Look-ups in named tables: a row name and a column name give one cell, copied from the table.

rok =
|  | doz | fof | gafeza | fos | viz |
|---|---|---|---|---|---|
| vip | 5.6 | -1.6 | 23.2 | 11.2 | 79.5 |
| zatafi | 2.1 | 0.1 | 17.4 | 5.3 | 57.2 |
| gefi | 6.4 | -2.4 | 24.9 | 12.1 | 84.4 |
| lalegev | 1.7 | 3.1 | 10.3 | 3.5 | 26.8 |
| dek | 1.9 | 2.8 | 10.4 | 3.1 | 28.4 |
| gekil | 13.7 | 5.6 | -2.0 | 13.0 | -22.8 |
| gunan | 30.9 | 7.2 | -10.3 | 30.6 | -54.5 |
| dizatob | 25.4 | 6.7 | -8.5 | 25.1 | -46.8 |
| vedumeb | 1.8 | 2.8 | 10.3 | 2.5 | 25.4 |
| som | 3.4 | 4.3 | 6.4 | 4.6 | 11.9 |
| bomipok | 21.8 | 6.6 | -7.7 | 21.2 | -40.3 |
| munefel | 1.7 | 1.6 | 13.9 | 3.5 | 41.9 |
| kuz | 1.8 | 1.9 | 12.8 | 4.1 | 37.4 |
| paf | 5.3 | -1.5 | 23.9 | 10.2 | 78.9 |

fos of gefi: 12.1
fos of munefel: 3.5
doz of gefi: 6.4
fof of munefel: 1.6
doz of vip: 5.6
fof of lalegev: 3.1
fof of zatafi: 0.1
gafeza of paf: 23.9
gafeza of dizatob: -8.5

gavon:
cols = bizopu, kalit
nuratid: [-37.152, -67.721]
lazil: [-2.031, 19.789]
defede: [1.664, 51.716]
fim: [-2.343, 68.036]
suzerin: [-28.993, -67.194]

What is the bizopu of suzerin in gavon?
-28.993
What is the bizopu of nuratid in gavon?
-37.152
What is the kalit of lazil in gavon?
19.789
What is the kalit of fim in gavon?
68.036
What is the bizopu of defede in gavon?
1.664
What is the bizopu of lazil in gavon?
-2.031
What is the kalit of suzerin in gavon?
-67.194
What is the bizopu of fim in gavon?
-2.343
What is the kalit of nuratid in gavon?
-67.721
What is the kalit of defede in gavon?
51.716

nogu =
         dakulu  bav  nalil
fut         130  155    196
lefuv       254  139     66
lofunu      185  126    178
fip          48   97      8
nififek      61  186     67
vib         241  156     41

What is the dakulu of vib in nogu? 241
What is the dakulu of lefuv in nogu? 254
What is the dakulu of fip in nogu? 48
What is the bav of fut in nogu? 155
What is the dakulu of fut in nogu? 130
What is the bav of fip in nogu? 97
What is the bav of lefuv in nogu? 139
What is the dakulu of nififek in nogu? 61
What is the nalil of lofunu in nogu? 178
What is the nalil of lefuv in nogu? 66
What is the nalil of vib in nogu? 41
What is the nalil of fip in nogu? 8
What is the nalil of nififek in nogu? 67
What is the bav of vib in nogu? 156
What is the nalil of fut in nogu? 196
Row with the largest dakulu: lefuv

Table rivude
columns: zodasa, malon, zulanug, sabu, rik
teg: [139, 109, 135, 91, 89]
tok: [139, 81, 114, 186, 127]
beseb: [63, 143, 126, 101, 66]
vog: [146, 70, 111, 207, 135]
fimakas: [91, 111, 74, 207, 180]
zusevub: [126, 116, 92, 133, 165]
mabi: [84, 95, 129, 196, 66]
resab: [70, 103, 126, 196, 66]
dusogis: [91, 175, 77, 38, 180]

What is the malon of resab in rivude?
103
What is the zulanug of teg in rivude?
135
What is the rik of tok in rivude?
127
What is the zodasa of mabi in rivude?
84
What is the zodasa of vog in rivude?
146
What is the rik of resab in rivude?
66
What is the rik of mabi in rivude?
66
What is the malon of beseb in rivude?
143
What is the sabu of tok in rivude?
186
What is the zulanug of vog in rivude?
111
What is the sabu of dusogis in rivude?
38
What is the rik of beseb in rivude?
66
What is the zodasa of resab in rivude?
70
What is the sabu of mabi in rivude?
196
What is the sabu of zusevub in rivude?
133
What is the zodasa of tok in rivude?
139
What is the rik of zusevub in rivude?
165
What is the malon of mabi in rivude?
95

lir =
|  | pubokib | zaf | zigog | ragadiv | zimup | daponu | dov | pogefus |
|---|---|---|---|---|---|---|---|---|
| fipulom | 151 | 151 | 184 | 74 | 101 | 77 | 201 | 143 |
| leb | 32 | 33 | 102 | 167 | 60 | 128 | 145 | 92 |
| mus | 19 | 21 | 10 | 176 | 97 | 149 | 17 | 61 |
| vod | 7 | 11 | 38 | 186 | 87 | 109 | 74 | 143 |
| nol | 19 | 23 | 52 | 176 | 89 | 101 | 88 | 153 |
| bosomim | 162 | 161 | 82 | 65 | 157 | 98 | 45 | 102 |
| mobero | 92 | 93 | 158 | 121 | 83 | 69 | 202 | 184 |
| zev | 186 | 184 | 113 | 46 | 153 | 103 | 73 | 82 |

What is the daponu of mus in lir? 149
What is the pubokib of bosomim in lir? 162
What is the ragadiv of fipulom in lir? 74
What is the pogefus of leb in lir? 92
What is the ragadiv of vod in lir? 186
What is the daponu of vod in lir? 109
What is the dov of bosomim in lir? 45
What is the daponu of nol in lir? 101
What is the zaf of zev in lir? 184
What is the zaf of leb in lir? 33
What is the dov of mus in lir? 17
What is the zaf of mobero in lir? 93
What is the pogefus of bosomim in lir? 102
What is the daponu of bosomim in lir? 98
What is the pogefus of mus in lir? 61

tos:
,tupip,kos,morize,litus,nen,figepo,vin,saf,gizigi,sug
lonamot,156,179,100,152,190,94,146,82,175,186
danuda,141,166,70,97,122,203,121,117,156,85
gem,138,160,77,96,115,207,121,124,151,79
bozupof,154,190,63,123,170,145,134,78,181,142

lonamot, morize => 100
bozupof, vin => 134
bozupof, tupip => 154
danuda, kos => 166
lonamot, vin => 146
danuda, tupip => 141
bozupof, sug => 142
danuda, gizigi => 156
lonamot, saf => 82
bozupof, nen => 170
danuda, figepo => 203
gem, saf => 124
bozupof, saf => 78
danuda, saf => 117
gem, gizigi => 151

kes:
         gobeg    pib    nor
sosulil  56.02  69.79  45.24
vem      68.14  76.15  44.59
dasu     44.33  69.51  39.82
zige     73.80  60.63  59.06
bis      52.89  45.12  11.58
ropo     59.48  78.88  46.75
mub      57.04  71.53  55.54

What is the pib of vem in kes? 76.15
What is the nor of mub in kes? 55.54
What is the gobeg of vem in kes? 68.14
What is the gobeg of dasu in kes? 44.33
What is the gobeg of zige in kes? 73.80
What is the pib of dasu in kes? 69.51
What is the pib of mub in kes? 71.53
What is the pib of bis in kes? 45.12
What is the pib of ropo in kes? 78.88
What is the gobeg of bis in kes? 52.89
What is the nor of sosulil in kes? 45.24
What is the nor of zige in kes? 59.06
What is the gobeg of mub in kes? 57.04
What is the gobeg of ropo in kes? 59.48
What is the nor of vem in kes? 44.59
What is the nor of ropo in kes? 46.75
What is the nor of dasu in kes? 39.82
What is the pib of sosulil in kes? 69.79

